[135 121 143 129 174 132 109 131 116  70 154 132 175 144  92 138 134 125
  97 108  92 123 132 139 153 116 116 130  80 153 113 149 117 127 110 137
 117 168 173 130 120  98  92 200 183 100 165 163 126 150] = falef
[135 121 143 129 174 132 109 131 116 125 173 132 175 144  92 138 134 125
  97 108  92 123 132 139 153 116 116 130  80 153 113 149 117 127 110 137
 117 168 173 130 128  98  92 200 183 100 165 163  86 150] = sobe
[135 121 143 129 174 132 109 131 116  70 154 132 175 124  92 138 134 125
  97 108  92 123 132 125 153 116 116 130  80 153 113 155 135 129 103 126
  43 205 159 137 179  54 107  35 120 123 171  76 173  98] = pade
which: [135 121 143 129 174 132 109 131 116 125 173 132 175 144  92 138 134 125
  97 108  92 123 132 139 153 116 116 130  80 153 113 149 117 127 110 137
 117 168 173 130 128  98  92 200 183 100 165 163  86 150]
sobe
which: [135 121 143 129 174 132 109 131 116  70 154 132 175 144  92 138 134 125
  97 108  92 123 132 139 153 116 116 130  80 153 113 149 117 127 110 137
 117 168 173 130 120  98  92 200 183 100 165 163 126 150]
falef
tags:
[92] -> j822
[125] -> j184
[93] -> j769
[80] -> j665
[107] -> j699
[91] -> j651
join sobe 43: 
j822

[209 128 144 151 146 171 194 157 194 149 155 148 163 121 135 128 111 123] : Besat
[175 182 119 191 135  91 125 133 126 126 113  99 120 132  89 195  98 179] : Tuze
[160 179 194 127 151  62  44  99  78  92  66 110  93 129 111 168 160 177] : Lagi
[104 105  71 114  85  97 103  75  99  66 106  82  63  95  83 101 132  98] : ranun
[175 182 119 191 172  91 125 133 126 126 113 128 120 179 129 179  98 179] : Vema
common Besat Vema: 
[128]
common Besat Tuze: 
[135]
key -> tag
[114] -> j957
[163] -> j634
[113] -> j386
[156] -> j57
[155] -> j570
join Besat 11: 
j570

[144 110 152  72 112 112 133  83 136 129 132 150 143 134 140 151 110] : Dil
[ 83 110 143 164 160 115 107 135 105 148 132  92 144 139 112 131 128] : nomug
[115 212 129  91 185 112 104 153 150 123 132 111 119 139 125 136 128] : dugug
[125  96 143 107 160 112 113 119 116  90 132 134  98 139  93 136 199] : mibe
[125 110 143 139 160 106 105 125 140 122 186 134 140 143 112 111 128] : veved
[125 110 143 143 160 141 107 125 136 138 130 134 145 143 112 132 129] : rogi
tags:
[123] -> j298
[137] -> j609
[122] -> j574
[138] -> j969
[129] -> j663
[136] -> j167
join dugug 10: 
j298
which: [125 110 143 143 160 141 107 125 136 138 130 134 145 143 112 132 129]
rogi
which: [144 110 152  72 112 112 133  83 136 129 132 150 143 134 140 151 110]
Dil

[128  94 120 163 114 105 145 106 158 154  38 102 122 147 115 125 178 160
 110 135 104 162]  Pon
[128 121 113 129 115 129 141 124 116 146 135 122 130 161 145 134  90 127
 127 132 146 151]  bupe
[185 140 126  91  88 122  93 110 142 113 114 166 155  77 113 120 101 142
 131 118 154  39]  Kelu
[128 121 113 129 115 129 141 124 116 146 127 122 130 161 145 134  90 127
 127 132 154  39]  sadev
[102  87 110 144 123 167 115 172 163 108  99 114  84 122 135 101 148 146
 135 139 135  88]  ribo
tags:
[166] -> j588
[122] -> j328
[172] -> j418
[130] -> j212
[121] -> j798
[167] -> j252
[129] -> j763
join ribo 6: 
j252
which: [128  94 120 163 114 105 145 106 158 154  38 102 122 147 115 125 178 160
 110 135 104 162]
Pon
which: [128 121 113 129 115 129 141 124 116 146 135 122 130 161 145 134  90 127
 127 132 146 151]
bupe
which: [102  87 110 144 123 167 115 172 163 108  99 114  84 122 135 101 148 146
 135 139 135  88]
ribo
which: [128 121 113 129 115 129 141 124 116 146 127 122 130 161 145 134  90 127
 127 132 154  39]
sadev

[136 127 147 125 125 105 139 123 158 125 109 138  84  71  35] -> Gitol
[ 70 138 169 127 126  82 121 131 153 119 150 125 107 106 165] -> vadu
[104 134  91 140 105  71 140 135 127 138 119 145 139 162 129] -> bonu
[136 127 147 125 125 105 139 123 158  97 109 153 137 170  91] -> Remav
[ 71 122 103 126 141 135 126 128 171  61 138 100 114 107  75] -> kuz
which: [104 134  91 140 105  71 140 135 127 138 119 145 139 162 129]
bonu
key -> tag
[170] -> j143
[168] -> j934
[102] -> j920
[91] -> j102
[147] -> j338
[169] -> j985
[146] -> j545
[103] -> j471
join vadu 3: 
j985
which: [ 71 122 103 126 141 135 126 128 171  61 138 100 114 107  75]
kuz
which: [136 127 147 125 125 105 139 123 158 125 109 138  84  71  35]
Gitol

[131 147  74 125  98 189 156 119 168 128 138 158  62  96 196 151 124 153
 167  86 142 148 154 142 123 100 139  88  84 124  79  96 143 125 143 124
 131  96 183 112 140 153 119 135 108 127 101  67 104 126 128 113 232 182
 156 126 108 114 107 141  87] -> gilu
[148 124 172 149 129 135 116 103 144  95 179 105 143 155 115 173  54 138
 139 105 142 110 158 128 122 102 145 124 148 181 139  92  88 144  89 107
 144 104  97  71 110 125 128 110 108  65 214 118  76 154 161 102  60 157
 147 108  90 116 162  55 136] -> nel
[151 120  86  72 133 130 142 140 143 108 127 134  91 136 167 127 102 105
 105  79  99 125 162 103  52 119 165  73 101 161  97 121 182 140 157 112
 129 151  92 105 128 152 135  87  45  53 176 104 117 115 171 137 115 154
 113 103  54 120 107  92 134] -> boda
[148 124 172 149 129 135 116 103 144  95 179 105 143 155 115 173  54 138
 139 105 142 110 158 128 122 102 145 124 148 181 139  92  88 144  89 107
 144 104  97  71 110 125 128 110 108  65 168 132  77 134 141  96 141 170
 119 100  97  71 119  94 130] -> Mosa
[180 120  86  72 133 130 142 140 143 108 127 134  91 136 167 127 113 105
 105  79  99 125 162 103  52 119 165  73 101 161  97 121 182 140 157 112
 129 151  92 105 128 152 135  87  45  53 176 104 117 115 171 137 115 154
 113 103  54 124 107  92 134] -> situ
Table of tags by key:
[142] -> j271
[143] -> j257
[73] -> j790
[74] -> j992
[125] -> j466
[124] -> j606
[72] -> j501
join boda 28: 
j790
which: [148 124 172 149 129 135 116 103 144  95 179 105 143 155 115 173  54 138
 139 105 142 110 158 128 122 102 145 124 148 181 139  92  88 144  89 107
 144 104  97  71 110 125 128 110 108  65 168 132  77 134 141  96 141 170
 119 100  97  71 119  94 130]
Mosa
which: [131 147  74 125  98 189 156 119 168 128 138 158  62  96 196 151 124 153
 167  86 142 148 154 142 123 100 139  88  84 124  79  96 143 125 143 124
 131  96 183 112 140 153 119 135 108 127 101  67 104 126 128 113 232 182
 156 126 108 114 107 141  87]
gilu

